Each row has a hidden score. How much does it go up from the first row of each pair to the second? 10 means little or no change, 20 a big rise and 0 a big fall.
[-0.2 -0.8 -1.   0.9 -0.7 -0.1  1.3 -0.4]
[ 1.1 -0.1  0.6  0.9  1.2 -0.3 -0.2 -1.6] >> 4
[-1.  -0.6 -0.1 -0.5  0.3 -0.6 -0.3 -2.3]
[-2.1  1.3  0.7 -0.8 -0.7  2.  -0.6  0.4] >> 20
[ 0.2 -0.8 -1.1 -1.1 -0.5 -1.2 -2.8  1. ]
[-0.1 -0.3  0.6 -0.2  0.8 -0.5  1.2 -0.6] >> 20
[ 0.8 -1.1  0.   0.7  1.2 -0.9 -1.1 -1.2]
[-0.3 -1.   0.   1.   0.7 -0.1  0.2  0. ] >> 17
[-0.5 -1.   0.5 -0.3  0.2  0.   1.6 -0.7]
[ 0.2 -1.4  0.   1.   1.2 -0.7  1.9 -0.3] >> 11
[-0.2  1.2  0.  -0.7 -0.7  0.9 -0.1  0.7]
[ 3.  -0.5  0.2  1.7  1.  -1.1 -2.2 -0.3] >> 6
[ 0.4  0.3  0.6 -0.9 -2.1 -0.2 -1.2  1.4]
[ 1.2  1.4  0.3  1.3  0.6 -0.3  0.6 -0.1] >> 16
[-0.9  0.9  0.2 -0.8 -0.2  0.7 -0.8  0.7]
[ 0.6 -1.   0.2  1.4  1.8 -1.4  0.4 -0.2] >> 9
[ 0.2 -1.1 -0.4  0.8  1.1 -0.1  0.3 -2. ]
[-1.6 -0.4 -0.4 -0.1  0.2  0.7  1.9 -0.3] >> 13
[-1.3  0.2  0.4 -0.1  0.3  0.5  0.6  0.5]
[-0.8 -0.2 -0.2  0.3  0.1  0.9  0.3  0.2] >> 14
[ 0.4  0.6 -0.8  0.8 -0.3  0.   1.3 -0.4]
[ 0.  -0.4 -0.6 -0.2 -0.2 -0.1 -0.1  0.7] >> 5
[-0.7  1.2 -0.3 -0.9 -2.  -0.1 -1.6  1. ]
[ 2.2 -1.2  0.5  1.9  1.4 -1.6  1.5 -1.7] >> 16
[ 0.5 -0.2  0.9  0.3  0.3  0.8 -0.3 -0.7]
[ 2.  -0.5  0.3  1.5  0.9 -0.9 -1.   0.2] >> 4
[ 0.5  0.2  0.  -0.3 -1.6 -0.4 -0.5 -0.9]
[-0.4 -2.1 -0.7 -1.   1.6 -0.3  0.4 -0.4] >> 10
[ 1.  -0.2  0.3  1.1  0.7 -0.3 -0.1 -1. ]
[ 0.   1.6  0.8  0.2 -0.2 -0.7  0.9  0.4] >> 4
[ 0.3 -1.3  0.1  0.7  1.3 -0.3  1.2 -0.4]
[-1.1  0.2 -0.4 -0.8 -0.1  1.4 -1.8  0.6] >> 9
[ 2.   1.4  0.4 -0.6 -1.4 -0.2 -2.4  0.4]
[ 1.5  0.2  0.   1.   0.7 -1.6 -0.6  0.1] >> 10
[ 0.6  0.5  0.4  1.2  0.6 -0.1  0.2 -0.3]
[ 0.8 -0.6  0.4  1.5  1.5  0.1  1.2 -0.4] >> 14
[ 0.9 -2.  -0.8  0.4  0.7 -2.1  0.9  0.9]
[ 0.5 -0.3 -0.2  0.2  0.  -1.3 -1.3 -0.2] >> 8
[ 0.6 -1.   0.1  1.1  1.4 -0.6 -0.2 -0.1]
[ 0.1 -1.6 -0.8  0.6  1.9 -0.5 -0.4  0.2] >> 9
[-0.3  0.2 -0.1 -0.4 -0.2  0.2  0.2 -0.1]
[-0.5 -1.7 -2.2 -0.8 -0.5 -1.1 -0.6  1.2] >> 4
[-1.3 -0.1 -1.4 -1.3 -1.9 -0.8 -0.4  0.7]
[-0.9 -0.2  0.   0.6  0.5  0.5  0.9 -0.1] >> 20
[ 0.8  0.2  0.   0.3  0.4  0.1  0.4 -1.9]
[-1.2  0.  -0.8 -1.4 -0.6  0.3 -0.3  0.9] >> 5
[-0.2  0.6  1.3 -0.4 -0.1  0.5 -0.1  0.3]
[-0.7  0.8  0.  -0.1 -1.   1.1 -0.4  0.5] >> 15
[-1.4  0.1 -0.2 -1.1 -0.6  1.3 -0.3  0.5]
[-0.8  0.4  0.7 -0.1 -0.5  1.2 -0.3 -0.5] >> 12
[-0.6 -0.1 -0.3  0.  -0.2 -0.2  1.7 -0.2]
[-1.2  1.4 -0.1 -1.  -1.2  1.5 -0.3  1.2] >> 12
[ 1.   0.2 -0.2  0.4  0.6  0.1  0.9  0. ]
[ 0.8 -1.6 -0.6  0.   0.3 -0.8  0.4  0.7] >> 6
[-1.2  2.   0.1 -0.4 -0.4  0.8  0.4  0.5]
[ 1.7 -1.7 -0.1  1.3  2.1 -0.5 -1.1 -0.8] >> 10
[-1.3  0.2 -1.  -1.5 -1.5  1.1 -1.7  1. ]
[ 1.3 -0.2 -0.4  0.2 -0.2 -0.6 -1.5  0.2] >> 7
[ 0.   1.1  0.7 -0.1 -0.3  1.5 -0.7  0.1]
[ 0.   1.8  0.5 -0.8 -1.3 -0.2 -1.6 -0.1] >> 0
[-0.8 -0.1  0.1  0.   0.2  0.5  0.5 -0.1]
[-1.1  2.9  1.  -1.8 -2.   1.1  0.5 -0.2] >> 5
[-1.   0.6  0.6  0.1 -0.2  1.2  1.4 -0.8]
[ 1.1 -0.4  0.6  1.8  2.4 -0.2  1.5 -1.5] >> 8
[-1.7  0.8  0.1 -0.8 -0.8  1.8  0.9  0.7]
[ 0.6  0.3  0.3 -0.3 -0.9 -0.7 -0.5  0.7] >> 0
[-1.2  2.  -0.2 -1.5 -1.1  1.8 -0.7  1.5]
[ 1.6  0.6  0.7  1.   0.2 -0.5  0.3 -0.8] >> 8
[ 0.2 -0.9 -0.2  0.9  0.4 -2.   0.5  0.1]
[ 1.3  0.8  1.   1.8  0.1  1.3 -0.8 -1.2] >> 20
[ 1.1  1.   0.4  0.2 -0.2  1.  -0.1 -0.8]
[ 0.6 -0.4  0.7  1.5  0.3  0.1  0.5 -0.7] >> 11
[-0.2 -0.4  0.5  1.7  1.3  0.2  1.2 -1.1]
[-0.6  0.7  0.5 -0.7 -0.1  1.3 -0.7 -0.3] >> 5
[ 0.5 -0.9  0.   2.1  0.9 -2.   2.5 -1.5]
[-0.4 -0.5 -0.8 -1.1  0.3 -0.5  0.3  0.8] >> 5
[-0.5  1.4  0.   0.3 -0.1  1.1  0.1  0.3]
[-0.5 -1.6 -0.4  0.3  1.8 -0.5  0.1 -0.3] >> 4
[ 0.2 -0.1  0.5  1.1  1.2  0.   1.9 -0.8]
[ 0.1 -0.8  0.1 -0.4  0.6 -1.5 -0.2 -0.1] >> 0
[-0.7  1.5  0.3 -1.3 -1.9  0.8  0.3  0.7]
[ 0.5  0.4  0.   1.1  0.3  0.6  1.  -0.4] >> 18
[ 0.7  1.   0.2  0.1  0.1  0.3 -0.5 -0.3]
[ 0.3  0.2  0.2  0.1  0.2 -0.1  0.2 -0.2] >> 10
[ 0.9  0.7 -0.2  0.4 -0.1 -0.3 -0.9 -0.3]
[-0.2  0.1 -0.4 -1.1 -0.8 -0.8 -0.4 -0.2] >> 4
[-0.8 -1.2 -0.5  0.2  0.9  0.1  0.4  0.2]
[-1.7  0.3  0.5 -0.6  0.5  1.7  1.2  0.1] >> 15
[-1.2 -2.1 -1.1 -1.7 -0.5  1.4 -1.7  1.3]
[ 1.1 -0.2 -0.3  0.2 -0.3 -0.5 -0.8  0.6] >> 5
[ 1.5  0.   0.3  2.1  0.8 -1.3  1.1 -0.6]
[-2.7 -0.4 -0.7 -2.3 -1.1  1.  -1.6  2.3] >> 6
[-0.5 -0.1 -0.3 -0.4 -1.1  0.6  0.1  0.9]
[ 1.  -0.5 -0.1  0.6  1.   0.2 -0.3  0.4] >> 10
[-2.1  1.2 -0.6 -1.4 -1.5  1.4  1.7 -0.7]
[ 0.   1.7  1.  -0.2 -0.4  1.8 -0.5 -0.8] >> 12
[-0.5 -0.6 -0.8 -0.7 -0.5 -0.2 -0.7  1.6]
[ 1.2 -1.4 -0.2  0.5  2.  -0.1  0.  -0.5] >> 15
[ 0.1  1.1  0.5 -0.2  0.1  0.7 -0.9 -0.5]
[ 0.   1.2  1.  -0.5 -0.5  0.7 -0.3 -0.4] >> 10
